[[131 132 130 129]
 [125 101 128 139]
 [117 126 121 129]
 [138 115 140 142]]
->
[129 128 126 138]

[[137 131]
 [143  99]]
->
[131 143]

[[151 145 137 115]
 [138 114 146 107]
 [138 113 142 141]]
->
[115 146 113]

[[102 137 116 142]
 [132 149 137 134]]
->
[142 137]

[[130 144 103]
 [103 109 154]
 [127 123 143]
 [143 129 155]
 [156 151 133]]
->
[103 109 127]

[[134 133]
 [152 154]
 [130 132]
 [104 103]]
->
[133 152]

[[149 118]
 [118 103]]
->
[118 118]
---
[[140 134 139 127]
 [116 128 127 144]
 [125 136 143 148]
 [141 133 138 124]
 [111 128 129 152]
 [110 128 128 153]
 [139 129 126 117]]
->
[[110 128 128 153]
 [111 128 129 152]
 [116 128 127 144]
 [125 136 143 148]
 [139 129 126 117]
 [140 134 139 127]
 [141 133 138 124]]

[[126 120 142 129 133 122 126 129 141 120 136 135 123]
 [118 137 134 138 137 122 121 140 133 137 128 119 131]
 [122 121 119 127 130 134 136 134 120 121 122 136 134]
 [102 130 132 142 143 123 125 157 129 130 124 126 136]
 [142 119 126 117 119 132 134 112 127 119 132 137 123]
 [127 125 104 125 123 140 138 129 107 125 117 132 136]
 [124 120 139 129 134 123 127 131 138 120 134 135 125]]
->
[[102 130 132 142 143 123 125 157 129 130 124 126 136]
 [118 137 134 138 137 122 121 140 133 137 128 119 131]
 [122 121 119 127 130 134 136 134 120 121 122 136 134]
 [124 120 139 129 134 123 127 131 138 120 134 135 125]
 [126 120 142 129 133 122 126 129 141 120 136 135 123]
 [127 125 104 125 123 140 138 129 107 125 117 132 136]
 [142 119 126 117 119 132 134 112 127 119 132 137 123]]

[[101 113 139 145 103 113 139]
 [120 105 137 113 145 119 150]
 [110 145 106 130 126 149 113]
 [104 100 106 107 147 146 147]
 [140 152 142 150 105 115 106]
 [156 155 110 115 147 152 109]
 [103 117 135 145 105 121 136]]
->
[[101 113 139 145 103 113 139]
 [103 117 135 145 105 121 136]
 [104 100 106 107 147 146 147]
 [110 145 106 130 126 149 113]
 [120 105 137 113 145 119 150]
 [140 152 142 150 105 115 106]
 [156 155 110 115 147 152 109]]

[[147 103 119 156 104 153 137 145 124 154 155 108]
 [111 143 135 112 145 105 127 113 128 111 107 149]]
->
[[111 143 135 112 145 105 127 113 128 111 107 149]
 [147 103 119 156 104 153 137 145 124 154 155 108]]

[[106 147 109 149 113 152 118]
 [126 108 136 118 144 132 150]
 [150 107 147 106 147 104 147]
 [136 149 147 108 106 120 116]]
->
[[106 147 109 149 113 152 118]
 [126 108 136 118 144 132 150]
 [136 149 147 108 106 120 116]
 [150 107 147 106 147 104 147]]

[[130 130 141 123 136 130 114 121 123 141 120 133]
 [132 126 142 118 137 131 116 125 125 143 119 138]
 [128 140 129 138 140 120 130 131 140 121 139 127]
 [138 124 136 115 145 121 136 147 147 127 134 149]
 [125 149 130 148 143 119 125 124 139 120 141 120]]
->
[[125 149 130 148 143 119 125 124 139 120 141 120]
 [128 140 129 138 140 120 130 131 140 121 139 127]
 [130 130 141 123 136 130 114 121 123 141 120 133]
 [132 126 142 118 137 131 116 125 125 143 119 138]
 [138 124 136 115 145 121 136 147 147 127 134 149]]
---
[[136 148]
 [116 144]
 [126 151]
 [145 125]]
->
[148 116]

[[124 156 105]
 [144 116 139]]
->
[105 116]

[[129 151 133]
 [136 145 134]
 [130 152 132]]
->
[133 145 130]

[[152 149]
 [157 142]]
->
[149 157]

[[145 117 141 126]
 [152 130 132 128]
 [136 146 115 132]
 [150 124 137 127]
 [121 145 113 133]]
->
[126 132 146 150]

[[130 135 105 144]
 [127 134 119 141]]
->
[144 119]

[[129 128 107]
 [123 128 118]
 [128 128 144]
 [125 128 131]
 [123 128 117]]
->
[107 128 128]

[[104 150 132 126]
 [114 138 126 127]
 [146 113 129 126]]
->
[126 126 113]
